Each row is where one point has got to under a steady rotation. How many ticks took it there?
The counts run from 0 to 252.
[126 121 176 113 127 152 138 136 128 122 122 129 148 158 129 180 107 125
 135 121 144  71 158 141 129 116 130 161 196  91 147 162 163 137 131 135
 112 153 141 154 181  85]  72
[160 105 164  96 123 168 115 131  92 152 119  99 110 160 135 118  92 115
 104 138 149  99 132  98 135 116 153 220 146  94 112 105 160 117 146 111
 118 104 108 133 131 118]  12
[136 123 147  95 178 154 185 127 135 151 120 100 133 102 175 108 118 166
 115 183 115 156 113  86 138 145  98 167 156 111 134 114 113 127  86 148
 150 117 171 143 124 140]  2
[107 129 180 115 143 114 161 188 101  83 122 156 133 153 130 182 112  91
 114 158 153 125 124 130 132 162 138 139 168 119 117 167 100 112 160 132
 131 142 171 143 158  92]  220
[149 122 144 108 123 173 135 122  98 149 147 102 144 173 177 129 109 108
 135 111 153  80 116 111 106 127 152 141 149  72 149 120 143 129 127 151
 107 142 123 182 143  78]  195
[155 121 167 126 187 132 147 112  94 147 164 128 115 138 129 139 112 139
  91 170 147 114 111  74 121 145 114 165 150  59 155 133 116 112 143 142
 132 118 103 163 141  90]  104
[154 116  94  85  98 104 130 111 139 166 119 131 159 157 118 145  89 127
 140 134  84 165 119 129 191 133 156 147 145  91 113 114 128 152  92 158
 106 105 109  95 128  83]  167
[147  95  96 131 100 138 123 118 130 158 124 128 117 136 120  92  68 115
 102 140 127  87 135  96 112  84 185 172 118  90 148  96 137 126 107 136
 124  94  95 143 119 116]  135
[114 104 108 118 119 158 173 107 160 159 148 144  96  97 167  97 144 150
 147 160 140 115 156 108 107 113 123 160  82  89 131 120 115 132 111 135
 148 170 129 169 172  79]  149
[117 108 167  91 151 108 179 122 111 104 118 131  97 114 150 144 101 151
 163 137 148  99 149 121 141 124 132 174  89  97  98 151  95 150 153 123
 148  94 175 120 155 108]  117
[128 147 135 135 144 130 129  97 101 112 159 137  89 121 139 131 160 155
 121 173 180 105 140 132  84 136 137 149 103  94 130 126 109 154 202 126
 155 183 128 123 124  87]  206
[135 124 166 140  84 145 155 160 166 110  93 160 135 129 125 108 158  90
 119 178 117 146 172 133  95  93 148 153 143 128 152 125 160 138 119 119
 126 169 140 156  82 114]  249
[116 121 116 122 113 144 170 139 160 111  82 131 152  99 173 147  96 109
 117 111 143 116 122 133 139 115 139 117 139 118 139 165 129 144  51 175
 113 112 200 142 115 147]  244
[115 113 109 129 118 148 144  97 119 171 122 136 116 118 161  87 160 124
 107 123 124 138 120 116 127  99 135 162  78  65 158 172 125 163 135 144
  87 147 154 131  93  91]  90
[141 128  98 114 124 147 152 127 114 174 145 124 154 150 168 140  90 114
 118 139 129 117 133 110 124 174 150 128 116  71 148  72 108  87 130 158
 108 152  92 151 151  71]  46
[148 128 115 126  75 126 113 109 167  54 112 138 121  99 171 174  90 138
 142 104 165 136 164 142 117 139 173 113 127 132 103 109 109 123  90 161
 136 125 134 127 108  93]  141
[144  93 145 105 100 153 123 149  90 142 125 110 129 185 145  99 139 108
 146 132 120  94 112 117  99  87 177 166 145  76 141 124 144 143 164 124
 113 138 132 144 124  71]  193
[170 150 121 132 132  74 125  93 128 103 129 141 149 111 117 140  81 135
 114 147 130 155 108 103 170 150 152 112 124 107 127 120 106 165 105 164
 150  70 127  96  74 124]  109
[ 99 139 126 119 129 125 159 157 106 122 127 159 139 119 162  85 115  96
 111 156 111 168 135 138 130 191 163 160 105 133 145 105  99 125 140 141
 126 151 170 137  61  96]  216
[135 112  84 102 113 141 151 135 106 183 146 127 142 172 142 131 100 105
 120 145 120 127 111 113 126 140 162 135 115  68 143  84 105 100 138 155
 101 147  91 140 155  64]  45
[136 123 144  98 166 149 192 118 139 172 129 120 138  98 168  81 121 160
 123 179 102 162 124  86 144 136  99 173 119  97 137 111 124 136  90 138
 145 125 160 149 123 129]  1
[144 127 150 152  53 125  86 144 109 113 115 143 154 156 121  94 143  91
 136 128 143 116 133 128 144 102 180 158 151 141 122 154 154 192 154 106
 114 145 171 127 109 101]  190
[149 157 176  81 107 121 150 117 151  97 122 115 132 133 133 165 130 156
 182 156 159 117 158 149 157 134 115 140 143 129  84 122 153 187 134 125
 176 152 144 112 158 127]  175
[107 115 169 114  99 138 140 194 133 118  90 128 151 160 136  98 122  87
 120 149 105 126 146 153 130 143 164 177 143 114 142  98 163 143 136 109
 155 165 174 109 106 104]  68
[106 140  84 108 140 124 157 102 101 131 163 146 104 127 133 126 117 127
 120 138 172  84  78 121 149 148 147 115 101 109 119 188  90 185 113 166
 159 106 149 133 146 104]  210
[124 108 151 107 121 159 105 149 117 124 155 139 104 147 137 144 117 114
  90 141 168 111 126 108 158 173 128 202 159 103  99 133 131 115 109 122
 156 135 119 127 186  70]  162
[124 132 163 132 114  98 158 152 114 129 132 183 146 144  88 169  99  92
 140 157 143 107 150 134 167 137 146 140 163 123 129 173 117 151 155 136
 114 124 131 159 169  78]  222
[171 157 114 141 113 101 121  89 130 107 135 120 172 135 165 161 112 157
 158 131 130 137 114 118 116 125 154  58 169 101 148 134 113 169 123 178
 117 129 145 149 107  86]  199
[100 110 130 139 118 142 147 122 140 152  92 139 109 112 121 118 118 124
 100 131 157  80 159 136 130  96 143 201  63  75 142 142 143 143 169 124
 116 144 145 100 132 141]  238
[149 113  97  98 110 101 110 102 131 155 132 138 148 150 123 158  94 149
 134 135  87 158 126 120 192 130 149 155 163  97 115 150 121 152  94 155
  96 101 120  99 151  68]  166
[134 126 140 140 119  82 160 140 125 157 128 173 167 136  68 125  82 104
 142 168  98 109 143 116 165 115 151 139 137  86 159 143 128 164 144 129
 126 112 118 144 151  80]  224
[143 136 142  93 171 150 170 131 126 135 113 109 137 110 169 133 115 159
  98 183 135 160 114  99 148 148  99 153 185 133 117 121 114 117  85 156
 138 117 173 137 118 153]  3
[161 129 104 128 121 120 136 109 158 157  91 105 176 144 113 136 108 138
 113 144 103 110 106 119 114  84 147 100 157  55 181 112 155 159 110 162
 121 140 123 108  97 130]  77
[132 154 116 134 140  94 134 115 147 105 141 134 167 106 169 169  96 165
 146 149 131 147 140 115 135 190 129  98 145 100 135  86  89 122 124 163
 153 162 145 128 151  76]  49
[135 139  50 143  91 152 131  96 120 176 130 137 128 105 160  70 124 139
 114 178 135 139 121 120 116 116 166 136 133 157 137 121 118 168 118 155
  88 139 134 155  90 121]  32
[132 147 101 108 125 167 143  86 120 207 121 105 139 119 144  84 131 165
 122 158 127 113 138 137 145 109 120 184 134 116 146 123 155 180 136 139
 100 160 135 121 111 141]  181
[131 142 150 103 136 156 169 138 123 107 129 128 129 122 199 125 145  98
 106 120 151 154  98 124 129 167 129 115 132 107 134 155 117 130  69 171
 130 138 176 169  84 108]  94
[129 124 123 142 121 130 180 139 141 160  80 134 162 100 157  90  91 149
 133 179  94 164 158 121 114 108 144 149 130 132 159 101 112 132 140 138
  98 126 183 147  80 146]  124
[128 142 127 107  94 105 145 132 155  94  89 141 106 133  76 171  95 116
 108 163 156  95 145 171 136  94 162 147 114 116 109 133 137 170 151 132
 153 123 126  67 100 153]  235
